(in the rows, 128 means zero)
Each path below is one point turned by a fixed rotation once a step. After each direction that follows a path, write how fast that rotation turns it, in degrees each step (0 if it stays still).
Each turn is a multiple of 5 degrees from 10 to 175, or 0.
Each row of a path follows its step; steps can be skipped.
Rotation 1:
step 0: [119 132 126 132 142 132 123 128 140 125 132 122 121 128 124 131 127 137
 121 126 132 133 126 116 126 130 125 126 134 116 126 127 132 128 126 126
 121 134 132 116 129 121 123 122 132 136 118 128 142 143 125 134 134 131
 133 127 118 120 134 120 120 144 139 131 117]
step 1: [132 117 126 138 130 122 125 142 125 129 134 126 126 138 130 138 123 128
 125 129 133 138 120 115 133 129 137 122 121 121 141 140 125 125 141 114
 126 136 126 123 133 133 145 135 132 130 124 132 119 128 126 137 126 124
 129 134 127 130 139 136 129 129 127 131 138]
step 2: [131 123 136 122 107 120 112 134 109 117 127 131 124 139 125 133 136 126
 136 129 125 122 127 141 130 128 122 125 126 136 127 116 130 136 134 115
 130 130 126 130 135 130 127 129 135 141 123 134 128 135 126 130 135 130
 126 124 128 127 130 122 129 129 124 133 122]
step 3: [122 127 124 127 136 134 117 132 123 137 125 121 128 131 128 125 132 138
 125 128 116 136 134 134 129 137 128 130 132 137 138 126 129 133 123 141
 127 134 140 138 136 119 128 129 129 125 142 145 116 130 141 123 137 129
 134 137 130 121 125 124 124 127 132 138 121]
step 8: [133 128 130 135 127 118 120 124 125 127 128 118 122 109 129 126 120 128
 138 125 130 128 131 131 122 122 129 129 131 133 131 121 128 112 125 118
 130 117 133 132 131 113 131 140 117 115 124 126 127 142 121 128 133 138
 131 126 124 141 128 130 125 128 125 134 116]
step 15: [129 121 132 143 139 119 136 127 116 122 141 126 133 135 145 125 124 118
 127 125 136 142 119 119 133 131 123 139 136 122 137 132 126 131 131 126
 122 126 138 132 132 129 125 127 130 124 138 128 130 127 139 130 123 118
 135 118 130 128 134 134 131 134 131 129 134]
step 16: [128 120 132 125 135 112 127 117 126 123 125 126 127 140 130 128 128 118
 130 115 136 132 128 136 124 126 125 119 131 134 119 117 125 130 133 118
 130 122 137 143 120 138 139 123 135 138 123 131 120 130 115 125 128 130
 114 125 122 128 124 117 127 130 132 130 134]
step 18: [113 121 116 130 128 133 128 138 127 132 130 133 121 136 116 129 124 132
 121 140 133 134 128 124 140 126 125 121 124 128 126 128 121 129 126 146
 131 128 118 125 126 131 133 117 125 134 132 129 140 123 128 139 124 120
 128 121 124 123 140 122 121 142 137 130 132]
step 22: [133 129 117 138 131 123 117 126 138 126 126 125 122 119 124 135 119 122
 131 122 141 132 135 136 121 130 123 129 133 134 128 125 132 127 123 134
 131 123 134 122 127 138 126 137 127 127 125 124 113 126 120 127 139 130
 138 129 124 125 118 151 133 120 121 137 120]
step 26: [124 128 139 127 128 132 132 131 125 132 130 125 131 122 114 117 128 138
 134 131 113 124 127 122 127 131 124 120 126 123 142 132 121 126 118 130
 132 128 128 132 136 119 128 132 116 108 133 128 128 140 136 135 124 140
 135 117 133 127 131 123 128 128 137 127 117]
[130 128 130 128 127 129 125 130 128 130 129 128 128 128 127 129 126 126
 126 129 125 128 125 127 127 126 128 129 126 127 128 128 128 128 127 128
 127 127 124 129 129 128 130 129 128 128 127 126 129 129 130 128 127 126
 126 132 125 128 133 128 127 128 128 127 123] | 60
[126 123 128 130 128 129 128 126 130 130 129 127 128 131 126 127 127 127
 128 129 128 129 127 126 128 127 130 129 129 130 128 125 131 132 128 126
 127 129 130 129 125 129 125 126 127 129 126 130 129 128 127 130 128 126
 128 128 129 128 129 128 126 128 127 126 128] | 20
[129 124 129 126 126 130 127 127 126 125 128 130 127 126 129 127 126 130
 132 129 129 123 129 128 127 127 128 128 128 128 129 128 130 129 127 127
 129 128 127 130 130 126 129 127 128 126 125 131 131 129 129 127 127 128
 128 126 128 129 128 130 129 126 129 127 129] | 120
[129 129 126 130 127 127 129 129 126 128 129 128 127 128 131 128 127 128
 128 127 128 128 128 126 127 128 127 123 126 128 129 129 128 126 130 128
 128 130 130 128 128 129 127 128 127 128 130 130 127 130 125 129 129 130
 126 124 123 129 131 125 124 127 127 127 127] | 45
[126 127 128 127 129 126 129 128 129 127 130 128 126 129 127 131 128 128
 126 128 129 127 128 130 126 128 128 131 129 130 130 126 128 126 130 130
 129 128 125 126 128 126 127 130 129 129 129 128 127 126 127 129 125 124
 126 125 128 133 128 128 127 126 128 130 127] | 155
[131 127 127 128 130 128 124 128 127 129 126 129 127 130 130 127 126 126
 127 128 130 126 127 128 129 129 125 131 128 129 128 125 129 128 129 128
 129 127 130 130 129 129 129 128 125 129 132 128 127 123 127 126 130 127
 127 129 128 127 128 126 129 127 129 129 128] | 55
